(in the rows, 128 means zero)
Each path below is one point turned by a fixed rotation once a step. After each direction that follows a path, write how fast that rotation turns it, in degrees per step (0 if it stays still).
Each turn is a multiple of 5 degrees from 10 to 175, or 0.
Each row of a path follows its step; steps can be skipped.
path 1
step 0: [125 127 129 134 130 137 131 121 135 128 121 122 126 129 121 133 127 120
 126 139 136 123 129 128 120 118 123 136 133 124 122 133 130 144 118 125
 119 134 122 125 131 131 146 139 129 130 137 128 127 128 133 134 130 140
 127 133]
step 1: [130 114 120 123 122 121 126 128 130 137 115 134 123 142 135 136 130 124
 125 134 139 132 123 124 117 139 131 135 123 131 125 129 127 132 121 135
 126 133 123 127 124 130 132 142 131 124 131 125 134 127 142 125 130 122
 124 125]
step 2: [130 127 122 129 125 124 130 134 134 138 126 134 137 125 123 125 132 124
 131 133 138 136 130 120 131 131 122 127 131 119 135 130 128 141 124 130
 132 122 124 127 133 129 129 138 127 129 127 134 118 145 140 142 131 119
 120 134]
step 3: [134 134 126 132 121 127 137 136 119 130 123 115 132 131 125 137 121 120
 128 134 133 130 125 129 131 128 132 135 124 125 123 126 126 138 130 131
 128 118 130 119 135 136 140 124 133 129 133 136 121 123 150 130 131 136
 121 126]
step 4: [137 131 132 132 113 133 128 135 125 127 123 132 132 139 130 124 126 121
 113 128 136 129 126 119 125 135 126 131 129 133 131 126 123 134 120 129
 123 126 143 131 124 133 140 133 122 130 133 114 134 132 132 138 137 128
 123 127]
step 5: [131 119 133 127 129 121 136 122 144 125 115 123 122 127 121 124 130 123
 134 135 134 136 125 120 127 127 131 127 130 127 132 122 126 141 123 127
 126 126 125 127 131 138 148 137 123 134 138 127 121 128 123 136 129 129
 127 126]
step 6: [129 125 127 128 125 121 127 130 132 139 122 122 123 143 125 136 143 116
 131 137 133 128 117 139 129 128 129 134 132 137 120 133 117 132 128 137
 125 127 130 131 128 127 133 137 135 125 135 133 124 127 136 134 134 119
 119 124]
step 7: [131 138 135 125 126 127 120 126 128 141 117 131 142 123 123 128 131 124
 125 135 142 129 123 127 126 133 132 124 118 125 126 126 128 141 134 124
 127 129 129 122 125 126 129 137 122 118 132 124 128 144 139 139 133 127
 122 127]
step 8: [133 132 125 135 125 121 134 133 133 130 131 124 132 140 125 133 121 130
 130 129 147 129 130 132 134 126 118 137 118 133 133 121 131 141 130 123
 135 123 124 126 129 136 143 129 127 122 142 132 126 128 137 126 125 134
 126 126]
step 9: [120 129 128 128 122 137 128 134 133 133 131 128 121 140 127 124 122 125
 120 128 131 135 128 123 131 122 132 139 125 136 117 131 115 137 116 128
 124 120 126 134 128 130 137 138 122 132 130 117 128 133 142 136 131 128
 119 125]
step 11: [134 130 122 131 124 121 137 135 129 121 132 126 122 136 120 135 134 113
 129 132 134 127 114 137 127 124 125 129 126 131 126 124 128 139 125 132
 124 118 130 123 133 118 135 131 128 125 138 134 128 139 130 141 127 115
 126 127]
Directions:
[129 126 129 128 127 130 128 130 124 130 130 126 127 128 129 130 128 125
 130 129 127 125 129 129 129 126 131 127 130 128 125 131 124 128 127 125
 126 130 127 129 131 131 127 128 126 125 128 126 129 126 131 127 127 128
 128 127]
125
[128 129 129 130 127 127 131 129 127 130 129 130 130 130 129 129 130 128
 127 129 131 127 130 128 129 128 122 128 133 132 131 130 127 126 126 129
 128 129 130 131 127 127 127 127 129 128 129 129 129 127 127 128 126 126
 126 128]
160
